In the rows, 128 means zero.
Each row of X is roughly a mix of the hidden directions of one of 3 groups; one row fits no group.
X:
[[148 131  78 156 149 104 104 127 104  92]
 [103 197 147 124 128 115  99 149 129 121]
 [144 151 124 131 200 146 127 112 127 153]
 [162  94  97 171 107 107 141 104 143 114]
 [147 148 169 119 174 139 107 122 158 159]
 [132  89 152 140 132  83  89 149 105 107]
 [148  73  90 138 116 112 130 128  97  99]
 [111 111 176 131 134 110 110  87 108 167]
 [113 181 149  89 130 157 102 141 145 144]
 [134 170 157 122 118  92 150 152 122  84]
 [143 144 151  96 173 161 103 128 133 166]
 [135 198 161 130 101 120 112 132 123 138]
 [ 94  72 158 126 101 104 112 114 114 124]
 [125 180 190 115 131 140 138 138 138 129]
 [150 178 124 165 122 110 108 158 112  98]
 [122 176 102 107 162 161 123 161 124 109]
 [153 109 107 139  71 112  86 140 120 118]
 [175 138 121 168 140 126 105 115 158 167]
 [136 120  95 139  58 103 140 138 116 130]
 [132 169 136  96 158 162  95 138 136 160]
 [158  75 125 168 101  97 132 119 127 122]
 [153  92 103 112  97  95 147 151 122  91]
 [182 124  99 164 116 109  94 122 134 108]
 [136 114 105 130 197 128 115 111 113 158]
 [154 172 150  94 108 152  93 144 121 148]
 [129 127 144  78 100 141  87 136 166 145]
 [139 166 131  99  76 159 115 140 154 117]
 [130 132 102 147 102 101  84 150  89  99]
 [149 149 134  93 110 137 152 104 140 186]
 [104  76 138  97 123 132 170 100 145 132]
 [122 161 127 103  85  86  88 135 132 143]
 [146 173 147  87 156 166 129 140 145 143]
 [113 136 187  85 116 136 144 143 113 103]
 [150  87 128  80  87 142 144 129 132 149]
 [150 167 151  85 127 122  92 145 125 163]
 [135 156 129 149 162 101  93 147 102  86]
 [130  98  99 111  71 109 113 107 130 156]
 [112 124 123 122 159 202 133 128 124 148]
 [151 122  85 168 104 102 113 148 114  95]
 [ 80 134 160 122 148 133 151  82 144 148]
 [156 169 126 150 151 146  88 166 137 112]
 [133 157 100 179 109 115 105 152 116  94]
 [124 132 146 158 200 136 113 142 140 118]
 [134 178 158 167 153 113  93 137 136 131]
 [171 141 148 140  69 116 101 131 111 127]
 [145 139 104 170 122 124  84 161 120  92]
 [147  87 136 129  82 118 169  95 133 134]
 [109 102 107 168 175 155 135 141 132  96]
 [134 114 134  77 128 152 105 122 134 183]
 [103 115 149  87 115 140 177  91 130 142]
 [ 87 172 148  99  96 154 144 138 140 140]
 [105 108  59 135 129 133 136 119 100 107]
 [117 125 139  96  98 168 185 128 136 120]
 [108 109  81 144  95 109 158 124 112  91]
 [ 96 163 114  83 139 172 137 135 110 141]
 [114 117  82 114 108 121 186 130 148 146]
 [149 135  77 136 103 153 107 166 103 111]
 [100 126 129  86  65 117 123 123 143 143]
 [168 182 129 135 107 133 100 133 102 153]
 [164 131 123 135 159 140 139  99 171 172]
 [119  73 107 116  90 104 150  98 136 132]
 [142 164 107 139 161 143 113 116  88  85]
 [ 99 120 153  95 164 136 179 107 137 137]
 [132 128 132 165 181 135  87 124 121  95]
 [144 159 119 187 174 121 113 133 129 130]
 [150  86  78 162 114 111 122 136 120 105]
 [117 171 161  79 146 134 108 136 131 157]
 [131 104 113 153 108 119 121 160 128  63]
 [128 133 145 145 201 144 109 114 146 136]
 [151  74 131  92 118 156 144 114 150 152]
 [117  88 106 156 101 103 109 111  97  93]
 [ 97 156 149  82 134 146 122 156 134 170]
 [119 128 142  67 142 156 142 108 146 165]
 [130 157 150 144 174 136 159 149 118  84]
 [136 159 122 169 163 130  98 151 110  90]
 [138 172 179 143 118 158 110 155 146 135]
 [156 144  91  90 112 176 110 136 113 118]
 [135  66 120 138 138 121 173 120 105 110]
 [142  85 119 139  83 110 156 122 146  91]
 [124  94  98 124  67 105 149 107 125 121]
 [126  95 102 158  75 105 138 110 144 151]
 [127  97  73 169 137 107 118 129 118 101]
 [119 183 124 107 144 165  87 124 133 145]
 [151 153 172 132 126 137  88 163 153 153]
 [106 139 123 145 191 130 130  98  95 110]
 [165 142 126 177 103 107  92 120 146 149]
 [156 178 152 146 136 132  83 131 110 152]
 [110 104 156  83 107 131 174 103 141 137]
 [128 173 143 115  86 143  86 143 145 149]
 [101 159 160 135 189 135 116 114 137 145]
 [142 113 125 180 109  88 145 107 164 121]
 [100 120 168 109  74 133 157 135 152 133]
 [142  74 108 150 142  89 118 127 106 100]
 [116 128  79 117  80 144 163 120 134 103]
 [115 140  96 166 181 134 110 154 135 105]
 [141 119  75 143 161 147 137 141 162  96]
 [137 175 143  97 134 143  77 152 134 113]
 [133  83 155  99 155 125  99 124 139 171]
 [110 173 134 112  93 166 151 148 103 112]
 [106  97 141 168 127  97 139 135 109  77]
 [125  99 138  84 155 151 138  76 138 138]
 [138 188 136 139 171 135 153 136 131 154]
 [ 83  72 145 106 128 103 145 137 113 121]
 [125 169  82 142 132 133 134 165 107  93]
 [191 118 101 140 101 154 119 112 141 143]
 [136 168 148 154 172 101  92 139 126 108]
 [114 109  90 181 116 120 145 123 121  86]
 [166 121 154 127 120 133 171  83 114 156]
 [ 77 142 100 129 114 115  99 157  95 151]]
One row of each group comes first, with its name. Which group is each row after those in?
[145 129 166 154 170 118  90 130 155 155] -> <71>
[145  99  82 152  89 118 147 101 152 136] -> <20>
[111  96 176 170 125  87 133 118 123 135] -> <91>

[121 112 114  67  98 128 169 128 112 115] -> <71>
[162 153 176 114 168 154 127 144 129 147] -> <71>
[101 158 135 119 195 129 126 117 139 155] -> <20>
[150 145 115 188 114  92 138 110 107 144] -> <91>
[ 91  90 145 126  96 118 173 117 145 151] -> <20>
[141 128  77 162 139 130 139 159 150  88] -> <91>
[121 111 173 109 121  78 122 113 165 144] -> <71>
[102 159 114 107  92 129 108 171  92 118] -> <91>
[122 191 104 132 136 142 104 153  98 115] -> <71>
[153 177 171 115 132 144 108 142 160 109] -> <20>
[125 174 151 103  97 165 152 142 142 103] -> <20>
